In the rows, 128 means zero.
One hidden turn or mirror swaps the rows below in pairs. Which row is each named row swapped with?
The rows were stretched afterwards, more along some directions than others.
Favan: [154 136 138 126 127 114 112 142 131 156 104 136 122 137 113 136]
Sotob: [168 124 151 136 121 128 110 137 132 154  73 109 138 133 107 119]
sama: [162 127 150 137 122 129 117 142 127 152  76 116 139 129 108 121]
posa: [147 139 127 121 143 129 102 133 137 146 112 100 120 135 123 121]
dit: [159 129 148 115 112 132 109 137 141 147  83  98 121 146 113 130]
nov: [151 123 133 122 130 104 116 137 131 144 100 121 123 146 126 132]
vivuf: [161 145 132 110 130 117 120 145 143 148 108 115 118 144 122 132]
somi: [138 132 139 123 124 127 112 130 120 150  92 113 123 145 123 109]
laki: [164 145 141 125 119 109 123 141 130 153  95 129 125 138 110 120]
nutam: [155 141 128 119 142 127 102 147 142 142 112 101 118 136 119 127]
luda: [161 134 124 124 132 123  95 147 160 147 120 105 119 133 112 139]
fupak: [164 130 128 108 123 100 109 131 150 158 109 109 120 152 115 134]
rek: [161 131 152 128 124 137  94 139 155 164  96  96 132 119 109 135]
Lev: [145 148 152 117 113 113 128 134 111 159  75 134 124 147 120 118]
senut: [159 134 131  99 127 101 105 130 152 158 117  99 115 153 117 141]
geti: [148 125 131 124 136 104 115 133 140 144 109 116 124 144 127 139]
fula: [152 130 136 105 120 110 112 128 141 151 115 114 117 153 122 142]
zareb: [168 132 153 125 120 137 114 156 132 151  87 123 131 124 112 139]
donar: [165 139 162 118 120 136  98 122 133 166  73  94 127 143 111 127]
lale: [160 145 124 120 122 112 110 135 141 153 104 113 108 145 119 122]
sevul: [148 143 148 124 119 113 130 130 121 151  89 128 131 128 120 112]
Falef: [155 142 126 117 113 102 120 140 128 148 106 134 118 146 115 119]
zapap: [164 140 162 127 122 135 103 146 137 161  95 109 130 117 113 140]
vuvub: [158 134 148 114 112 130 112 136 139 147  87  97 121 147 111 131]
das: [147 139 137 123 133 129 102 135 132 151  97 104 120 143 120 112]
Kiz: [151 130 138 102 119 113 110 132 137 149 111 112 116 157 122 138]
gev: [165 146 161 116 113 136 104 128 126 166  70 106 127 142 113 127]
lopu: [169 142 131 118 104 115 109 152 124 154  95 132 115 148 110 116]
rulu: [180 134 141 117 107 130  92 151 138 165  80 108 127 139 114 124]
bamuz: [183 135 137 120 109 127  95 152 139 164  86 111 123 138 107 119]
Gepes: [159 141 133 120 140 128 101 147 148 145 120 101 117 130 119 142]
fovum: [147 123 133 129 134 112 113 134 136 138 112 125 121 144 128 134]
guz: [162 130 148 135 117 122 105 132 129 152  67 116 129 135 113 131]
muror: [160 142 149 130 113 124 113 127 130 163  73 115 124 132 122 111]
bigol: [159 129 149 130 113 118 104 133 129 156  64 113 125 142 113 128]
vusi: [150 137 146 120 138 125 104 127 152 151 106  81 135 120 111 139]
fuzo: [148 127 136 125 140 121 105 128 142 145 113 110 119 146 126 140]
mizo: [163 143 149 123 141 132 103 139 147 153 109 103 123 124 111 143]
niku: [174 138 131 119 104 119 101 154 132 158  97 122 121 145 111 117]
rop: [138 132 132 123 119 128 110 133 120 142  95 114 121 147 125 112]
Ral: [149 128 138 124 140 119 104 129 144 146 112 109 118 146 126 140]
zil: [163 128 128 108 123 100 109 132 151 156 111 109 120 150 114 135]
guk: [164 138 156 138 100 128 119 132 113 151  73 131 128 132 118 119]
Sez: [174 134 133 116 106 126  94 151 136 159  86 105 124 140 115 125]

Swapped with zareb: Lev
Swapped with somi: rulu
Swapped with vusi: guk

